The same turns and mirrors carry the whole set onto itself, and each row onto the other rows of its family. Which rows share a family with each named row? Give them in list order.
These 20 rows form 5 families of 4 rows each.
P: [-49  18   5 -30   9  26  15  11  -3  -4 -12 -13  24  -3  13 -21 -14   0
  -5 -20 -15  -1   0   6]
A: [-27  14 -26 -15  27  18  18   4   0 -10 -14   2  10  -5  11 -18 -30   1
  -6 -14   5   4 -19   5]
B: [-25  16 -16 -11  12  -2  -9  -2  -7   8   1  -8   2  13  15 -18 -23 -15
  10  -4 -20   5  10  14]
E: [-39  26  -2 -28  15   7  16  13 -13  -9  21  -1 -14   2  10 -14 -11   3
  -2 -20 -11   5  -8   4]
Q: [-40  -7  -7 -44  17  10  30   8  -2 -20 -18  -2   5   1  11 -19 -26  -5
  18 -16 -19  -6  13  -7]
L: [-10   2 -19   2   8 -12  -9  11   5   7   1  -2   1  14  -5 -12 -11 -10
  10  -1 -17  -5  18  10]
X: [-25  -1 -25  -4  15  -3   9  23   8 -10 -11  22  19   0  -6 -11 -22  -1
  -9 -11   2 -19 -18 -13]
M: [-23   3  -8 -16   4  -5   9  26  -2  -6  21  11 -14   5 -16  -8   7   5
 -10 -15  -9 -17  -5 -10]
J: [-10   1 -15  -1  23  19   5   8  23   2 -11  14  14  -6   6  -6  -7   5
 -10  -2   0  -9  -9  -9]
Y: [-31  16 -16  -9   9 -15  -6   9  -9   4   1  -2   5  14  10 -17 -30 -17
  14  -8 -20   1  11  11]
U: [-21  -5  -2 -10   5  17  15  26  17  -2 -14  -9  18  -3 -20 -14  11  11
  -7 -11  -9 -18  12   3]
K: [-55  20  10 -25   8  11  18  24   0  -7 -11  -5  29  -4  12 -18 -18  -1
   2 -21 -16  -5   6   5]
V: [-17   5  -5 -14   8   5   6  20   5  -2  21   7 -15   3 -10  -6  13   7
 -10 -11 -10 -12  -1  -8]
Z: [-30  19  -7  -1  32   0  21  22  17 -10 -11  12  18  -8  14  -8 -28   3
   9 -11   2   3  -2   3]
S: [-24 -24  -6 -30  10   5  20  17  15 -14 -16   9   8   3  -4 -10  -7  -2
  13  -7 -20 -22  20 -20]
G: [-27 -10 -13 -16   0  12  17  29   6  -8 -15  -7  18   1 -27 -19   4   7
 -10 -15  -7 -23   4   1]
R: [-40  28   6 -23  17  -3  17  21  -6  -8  22   3 -11  -1  12 -10 -10   4
   3 -19 -11   5   0   3]
N: [-33  -4   2 -39  21  16  27   4   9 -14 -16  -3   5  -2  18 -15 -18  -2
  21 -11 -20  -1  21  -6]
D: [-13  -2 -30  -5   5  -9  -9   8  -5   5  -1  -4  -3  17 -11 -19 -15 -12
   6  -4 -16  -8   9   9]
F: [-20 -25 -12 -36  10  18  17   5  10 -11 -17   3   3   4  -3 -14  -3  -2
   6  -7 -20 -20  14 -18]

The rest of the family of K: P, U, G
The rest of the family of Q: S, N, F
The rest of the family of V: E, M, R
The rest of the family of Y: B, L, D

The same turns and mirrors carry the whole set onto itself, and each row onto the other rows of its family. Which rows share a family with each named row? Give them in list order.
These 32 rows form 4 families of 8 rows each.
punaz: [ -6  -4 -12  -6 -11 -31 -10 -20  11  -4   9  14  11 -11  19  12  -7  -2]
beve: [ -8  -7  14  -3   5 -21  -6 -13  10 -12  -4  -3  32  12  31  14   9  -6]
Pelig: [ -2  -5  11  -1  -6 -29 -14  -9  16  -8  12  20  21   8  16  13   0 -15]
Vuf: [-16   5 -16  -6  -3 -20  -2 -32  17   2  18  11  13  -7  21  10  -5   4]
vigit: [-11  -4 -31 -12  -5  -9  -7 -32  20   1  11   8  15  -4  11  22  -1   4]
vofip: [-13  -7   4   0   4 -12   3 -14   8 -38  10  25  15   3  -4  -4  28   4]
Nifav: [-30  -1  -5   2  11 -11  -3 -18  26 -16   1  16  21  -3  -3  -3  43   3]
nebet: [-38  -1 -10  -2  12  -4  -5   6  14 -14  -1  20  10   2   9   7  34  13]
Mufa: [-20 -12 -10 -10  16  -5 -15   9  -5 -17   3  31  10   9   0   5  17  21]
vob: [ -4  -3   1   6   1  -5   9   0   5 -26  -9  24   6  -4   4 -12  18   9]
fosu: [-27  -4  -5  -3   9  -3   0   8   2 -28   7  27   6   7   7   6  24  15]
nafo: [-20 -13 -15 -10  20 -10 -24 -17  16   0  -5  21  28   1 -14  -2  34  12]
kene: [  4 -18   1 -11   2 -11 -12 -11   6 -19  -9  -3  33  17  19  25   6  -3]
ras: [-21 -12  -4  -5  19 -10  -2 -13  18   2  -4  -3  38  -3 -15  -5  17  21]
Sofab: [ -3 -18  -6 -11  14 -12 -18 -13  -2 -22   5  31  22   7 -16  -4  19  13]
kiter: [-14  -6 -22  -3  17   8  -9 -10  14   7 -16  19  18   0  -7  -8  24  19]
Gotep: [ -7 -16   5  -2   4 -13  11  -4   9 -30   0   0  28  -3 -13  -1  12  13]
mepin: [  4 -15 -15  -6   8   3  -8  -1  -1 -14 -14  27  13   3 -10  -6  13  17]
Rosu: [-32  -8 -15  -8  18  -5 -19   7   7  -2  -4  24  14   4   1   7  27  19]
Sedas: [ -5 -21  -5 -10  14  -6  -2  -9   5 -14  -1   2  34   3 -21  -1   8  22]
Pobo: [-23   6  -6   8  10   0   8  -9  20  -5 -11  17  12  -6   7 -14  30  11]
Konop: [ -5 -13  -8 -14  13   1 -12 -24  10  -4  -3  -5  38  22  17  24   7   6]
Mudo: [ 18 -16 -16  -8  -2  -2 -10  -7   9   0  -6  17  14   6  14  21  -3  -6]
defon: [-22  -8   6   3   8 -16  10  -8  21 -14  -3  -5  32  -8  -7  -6  22  11]
Vem: [-17  -2   5  -6  16  -9  -7 -25  14   2   1  -5  38  17  29  13   9   3]
Kupig: [ -2 -12 -26 -12 -13 -20 -15 -20  15  -5   3  10  12  -8  10  23  -3  -1]
mosog: [  5 -17 -12 -11  -8 -14 -24 -10  20  -7   3  15  24  13   1  29   4 -12]
voga: [-12  -5 -19 -11   4   2 -13 -27  30   5  13  11  28  19   4  27   8  -4]
Sul: [  1  -6 -24  -8  10   8  -7 -21  21  18  -2  11  19   8  16  19   4   1]
givuv: [  8  -3   3   3  -4 -15   3  -7  12  -4   1  17   9   0  29  10  -1 -11]
fides: [-19   8   3  -1   5 -13  -4 -27  26   3  23  16  25  14  18  11   4  -7]
raka: [ -9   7  -5   3   7  -4   6 -21  23  14   5  12  15   2  31   8   6  -5]

The rest of the family of nebet: punaz, Vuf, vigit, Mufa, fosu, Rosu, Kupig
The rest of the family of Sofab: Pelig, vofip, Nifav, nafo, mosog, voga, fides

